G: [121 126 115 105]
R: [127 155 116 109]
U: [112 104 181 191]
Z: [161 191 150 131]
P: [161 191 116 109]
Q: [114 131 155 133]
P? -> [161 191 116 109]
Z? -> [161 191 150 131]
R? -> [127 155 116 109]
Q? -> [114 131 155 133]

N: [130 130 127 143 156  97 102]
S: [130 130 127 143 162  97 102]
E: [189 130 127 143 162  97 102]
K: [124 184 124 118 130  93 125]
K? -> [124 184 124 118 130  93 125]
E? -> [189 130 127 143 162  97 102]

M: [101 162  93 144 148 135 159 160 133 162 132  92 165 117 130 122 107 150
  84  93 168 116 170 130 149 113 114 105 128 153 149 141 118 131 118 105
 123 144 151 122 132 115 111 133 103 116 121 159 140 111 160 149]
X: [104 126 139 127 111 159 121 126 140 127 122 152 144 126 126 112 120 129
 102 133 131 157 119 128 130 123 134 152 133 129 115 117 126 118 131 135
 127 123 133 130 142 160 137 140 128 136 113 112 127 143 114 109]
V: [168 120 186 129 129 150 116 119 144 120 152 187 114 158 152 145 171 137
 186 189 115 171 110 152 126 157 165 175 153 124 128 139 161 144 155 175
 160 131 123 158 140 168 169 148 178 162 153 119 137 175 117 131]
C: [152 151 110 165 165 113 171 161 139 147 122  96 157 141 130 169 126 125
 135  96 160 100 166 132 164 149 116 101 135 158 163 148 129 149 140 116
 120 162 161 120 156  98 122 120 109 122 150 165 152  93 162 150]
H: [134 159  95 161 163 117 172 165 137 157 126  87 163 130 129 155 117 136
 115  88 163  97 173 129 161 137 115  98 128 159 161 145 122 144 132 106
 119 158 162 121 146  99 112 126 103 118 140 169 149  95 170 155]
C? -> [152 151 110 165 165 113 171 161 139 147 122  96 157 141 130 169 126 125
 135  96 160 100 166 132 164 149 116 101 135 158 163 148 129 149 140 116
 120 162 161 120 156  98 122 120 109 122 150 165 152  93 162 150]

J: [156 123 166 127 164 159 166 147 109 125]
T: [121 137 127 140 118 127 122 139 142 148]
F: [129 157 115 147 121 118 117 125 162 148]
B: [121 160 108 150 111 114 107 126 171 154]
W: [147 133 141 139 151 146 151 138 139 126]
D: [127 149 112 145 121 117 119 125 159 142]
Y: [113 152 107 153 105 120 104 134 176 154]
T? -> [121 137 127 140 118 127 122 139 142 148]
B? -> [121 160 108 150 111 114 107 126 171 154]
Y? -> [113 152 107 153 105 120 104 134 176 154]

diri: [ 93 141 137 173 121 150 119 157  88 127 125 159 123 131  94 141 123 141
 176 141 161 147 121 152]
leboz: [ 99 144 140 181 124 168 122 172  87 138 125 175 133 133  98 153 132 145
 186 142 170 158 132 149]
metem: [ 99 140 139 173 137 146 104 161  95 132 130 153 141 131 108 131 138 125
 174 158 152 136 123 144]
metem? -> [ 99 140 139 173 137 146 104 161  95 132 130 153 141 131 108 131 138 125
 174 158 152 136 123 144]
leboz? -> [ 99 144 140 181 124 168 122 172  87 138 125 175 133 133  98 153 132 145
 186 142 170 158 132 149]
diri? -> [ 93 141 137 173 121 150 119 157  88 127 125 159 123 131  94 141 123 141
 176 141 161 147 121 152]

Zipez: [100 145 145 121 139 157]
katot: [151 131 121 164 125 123]
resar: [113 107 138 132 131 116]
vev: [101 127 135 115 122 101]
Biv: [140 134 106 133 103 110]
zodul: [111 146 125 129 112 129]
Denuv: [108  78 134 161 138 141]
pag: [132 120 138 127 137 130]
nenaf: [110 144 147 125 130 114]
megav: [131 154 118 124 111 139]
kone: [133 109 139 136 127 125]
kone? -> [133 109 139 136 127 125]
resar? -> [113 107 138 132 131 116]

bunik: [ 73 128 136 102 141 119 114 133  94 151 101 109 133 133  95 148]
dadam: [ 73 128 141 102 141 135 114 133  94 151 101 173 100 152 133  93]
Fiz: [ 73 128 136 102 141 119 114 133  94 151 101 173 100 152 133  93]
dadam? -> [ 73 128 141 102 141 135 114 133  94 151 101 173 100 152 133  93]
bunik? -> [ 73 128 136 102 141 119 114 133  94 151 101 109 133 133  95 148]

Zavo: [161 126 146 101 111 141 106 124 151 165 147 149 102 146 138 192 153]
Meb: [160 127 136 109 124 134 121 128 135 155 151 146 102 147 131 181 147]
razip: [152 124 139 116 122 136 121 128 141 150 144 145 104 145 125 171 139]
Bigo: [128 149 131 171 163 133 176 157 121 124 135 129 163 153 134 110 133]
Bigo? -> [128 149 131 171 163 133 176 157 121 124 135 129 163 153 134 110 133]
razip? -> [152 124 139 116 122 136 121 128 141 150 144 145 104 145 125 171 139]
Meb? -> [160 127 136 109 124 134 121 128 135 155 151 146 102 147 131 181 147]
Zavo? -> [161 126 146 101 111 141 106 124 151 165 147 149 102 146 138 192 153]

pero: [175  97 149  86 135 145 129 136]
Rin: [104 145 159 100 111 102  95 130]
Mep: [ 95 109 149  82  88  96 110 105]
Rin? -> [104 145 159 100 111 102  95 130]
Mep? -> [ 95 109 149  82  88  96 110 105]

